In the rows, zero is written as 128.
A: rows in a few groups, each row roughly a mix of its group's directions:
A (113 x 11):
[[125 140 149 160 133 115 108 201 151 158 121]
 [111 120 112 162 117  94 178 117 166 144 169]
 [166  91 151 160 124 118 116 189 141 149 118]
 [171 128 137 116 153 174  94 151 141 111  83]
 [153 104 111 115 110 147 118  99 171 119 190]
 [101 132  86 133 165 118 144  72 112 109  97]
 [130 104 130 115 173  92 109 141 140  74 165]
 [122 138 136  90  69 174 109 134 149 158 124]
 [144 104 127 146 117 155  99 190 141 173 115]
 [ 83 130  91 129 108 141 164  98  90 164 117]
 [128 124 132 100  83 177 123 115  83 121 166]
 [143 145 152 119 105 169 117 180  89 155 104]
 [142 107 152 145  81 101 167 108 101 124 172]
 [167 141 160 154  78 159 106 159 150 132 145]
 [135 116 117 136 158 138  92 192 155 167 130]
 [154 169 114 130 158 148 117 116 163 168  82]
 [131 150 144 111  87 179 120 138 123 111 184]
 [142 110 159 156  91 110 117 185 107 153 152]
 [175 131 172 128 146 115  88 166 149  98 126]
 [184 162 155 107 145 141  91 138 155 107 104]
 [113 115  86 103 132 139 144  65 150 107 159]
 [ 80 123 108  72 133 141 128 101 168 103 130]
 [120 122 139 126  62 162 119 146 126 181 131]
 [133 103 115 148 167 102 103 177 163 164 129]
 [130 107 144 153 146 110 112 200 116 153  99]
 [141 129 178 124  75 125 137 181 130 148 145]
 [105 137  83 160 164 120 130  76 104 126 102]
 [139 167 126 123  96 175 136 101 126 163  82]
 [144 135 126 100 127 172 100 132 183 167 102]
 [159 127 171 108  94 141 117 182 150 141 156]
 [157  94 140 110 163 115 100 169 172 112 151]
 [155 103 115 111 102 157 120 108 154 123 196]
 [ 81 156 103 147 116  97 168  90 102 138 138]
 [ 93 136 134 153  87  84 164 118 113 150 165]
 [114 152 139 150 138  85 159 134 161 118 187]
 [154  96 119  96 158 176  99 131 120 102  89]
 [130 127 157 155  95  96 120 162 162 150 179]
 [138 128 132 145 141 135  99 192 178 145 154]
 [153 125 148 154 163 103 132 177 141 131  74]
 [109 146 132 144  75 136 144 101  63 125 132]
 [106 109 117 121 171  95 140 107 119  65 150]
 [ 70 135  90 158 144 109 150  95 108 154 127]
 [155 139 139 122 147 101 136  73 125 102  72]
 [151 142 178 118  83 142 133 184 125 148 126]
 [156 129 149  95  69 181 120 135 136 140 117]
 [131 145 139  91  68 180 113 121 137 149 115]
 [111 114 137 155 142  78 144 133  84  83 158]
 [155 115 147 135 166 118  94 184 161 110 105]
 [135 108 151 169 126  82 120 178 103 132 161]
 [132 126 116 137 142 155  96 193 165 162 140]
 [165 162 135 138 152 168  96 149 152 119  83]
 [121 125 115 106  99 143 156  59  91 111 134]
 [190 127 158 149 145 113 103 179 137 132 131]
 [128 111 119 162 157  87 142 157 188 138 144]
 [161 168 152 100 167 132 136 142 162 123  83]
 [126 143 118  80 119 179 131  91 162 123  93]
 [135 167 118 136 141 168 131 120  99 123  61]
 [145 133 110 138 151 125 121  79 186  84 129]
 [121 129 129 108 156 107 167 103 125  57 113]
 [142 122 123 159 180  89 155 115  99  85 128]
 [ 97 111 103  77 142 150 118 119 189 134 130]
 [127 133  94 133 178 119 125  76 159  95 107]
 [122  86 119 135  85 153 122 129  67 146 151]
 [111 109  95  95 176 133 118 119 188 133 134]
 [181  97 153 135 134 127 100 172 163 112 146]
 [106 126  88 135 169 107 140  68 136 102 113]
 [135  86 102 117 180 143 116 161 145 110  88]
 [113 125 130 162 136  77 155 130  76  95 150]
 [163 151 172 133 112 131 113 177 175 138 141]
 [133 106 118 114 191 102 141 137 177 100 123]
 [132 149 129 105 115 159 113 121 157 105 200]
 [120 146 160 151 139  90 128 162  90 144  77]
 [169 114 168 101 114 135 110 175 156 143 160]
 [127 150 152 106  86 149 132  88  73 103 128]
 [ 81 159  95 115 159 141  89 138 167 145 134]
 [ 75 110  95 131 146  96 157 103 106 101 158]
 [100 177 127 157 103 112 123 125 159 183 139]
 [169 117 132 113 168 155  91 139 169 102 100]
 [177 142 143 150 154 131  71 155 144 157 132]
 [136 104 106  95 148 137 151  72 109  82 114]
 [117 131 118 102  97 150 126  88 126 116 198]
 [155 153 133 112 130 187 118 136 118 109  71]
 [ 82 114  96  88 152 139 115 113 182 133 139]
 [138 131 116  81 125 184 115 103 172 139 104]
 [ 87 131  78 143 117 138 129  99 107 178 152]
 [101 122  89 137 160  99 145  67 136 102 123]
 [148 114 159 113 103 126 111 175 156 146 182]
 [ 90 143 117 146  85  98 164 100 114 137 171]
 [128 148 109 111 125 124 148  45 144 109 127]
 [156 105 133 113 183 136  92 145 163 108  94]
 [121 100  89 100 111 156 145  72 109 125 161]
 [176  93 153 108 135 159  90 165 153 118 123]
 [128 128 140 110  84 175 112 142 120 112 189]
 [133 152 130  95 139 169  79 125 104 124  78]
 [152 111 115 108 182 156  98 121 137 102  81]
 [104 124 142 149  78  98 142 148 117 157 182]
 [127  90 119 133 181 102 105 176 160 116 126]
 [127 148  99 113 173 163 121 108 109 111  73]
 [109 100 121 107 158 109 163 107 133  62 131]
 [121 135  84 143 185 126 119  78 135 111 103]
 [134 123 137 110  91 184  97 159 122 126 174]
 [162 126 164 128 129 117 105 167 191 123 147]
 [151 169 184 128  99 110  98 130 126 115 166]
 [ 98 137  88 158 141 121 146  78  87 128 101]
 [156 127 150  95  71 178 116 143 144 146 119]
 [117 128 157 140  69 106 151 155 112 157 168]
 [142 118 136 135 102 171 101 191 122 163 139]
 [149 162 124 152 143 143 104 133 152 191  93]
 [123 120 142 128 142  97 161 114  98  54 129]
 [130 138 134 100 147 116 167 106 130  57 104]
 [105 161 134 143 145  78 177 102 133 111 159]
 [137 110 139 155  81 148 105 155 107 183 150]
 [163 114 123 110 176 157  89 134 159 103  97]]

one row of each group, then the others: which group is each in?
[106 135 117 130 190 102 127 149 147 106  78] : <64>
[142 121 131 148 121 106 112 116 196 108 177] : <3>
[145 115 130  86 116 184 108 122 178 148 111] : <121>

[112 165 111  97 170 140  94 111 170  95 127] : <64>
[132  93 114 119 186 115 127 106 136  73 148] : <121>
[134 143  98 136 180 134 124  84 138 103  80] : <3>
[ 90 187 121 117 103 157 124 115 106 161 155] : <64>
[134 154 153 114 101 139 154  77 104  76 117] : <64>
[147 105 122 115 191 115 118 145 186 118 124] : <121>
[145 168 135 134 114 181 126 138  98 127  73] : <3>
[ 72 100 102 154 112 110 158 123 101 157 154] : <121>
[102 122  84 133 169 111 141  70 122 105 108] : <3>
[129 110 147 147 135 126 110 209 108 152 121] : <64>
[130 128 166 129  81 129 127 184 110 163 154] : <3>
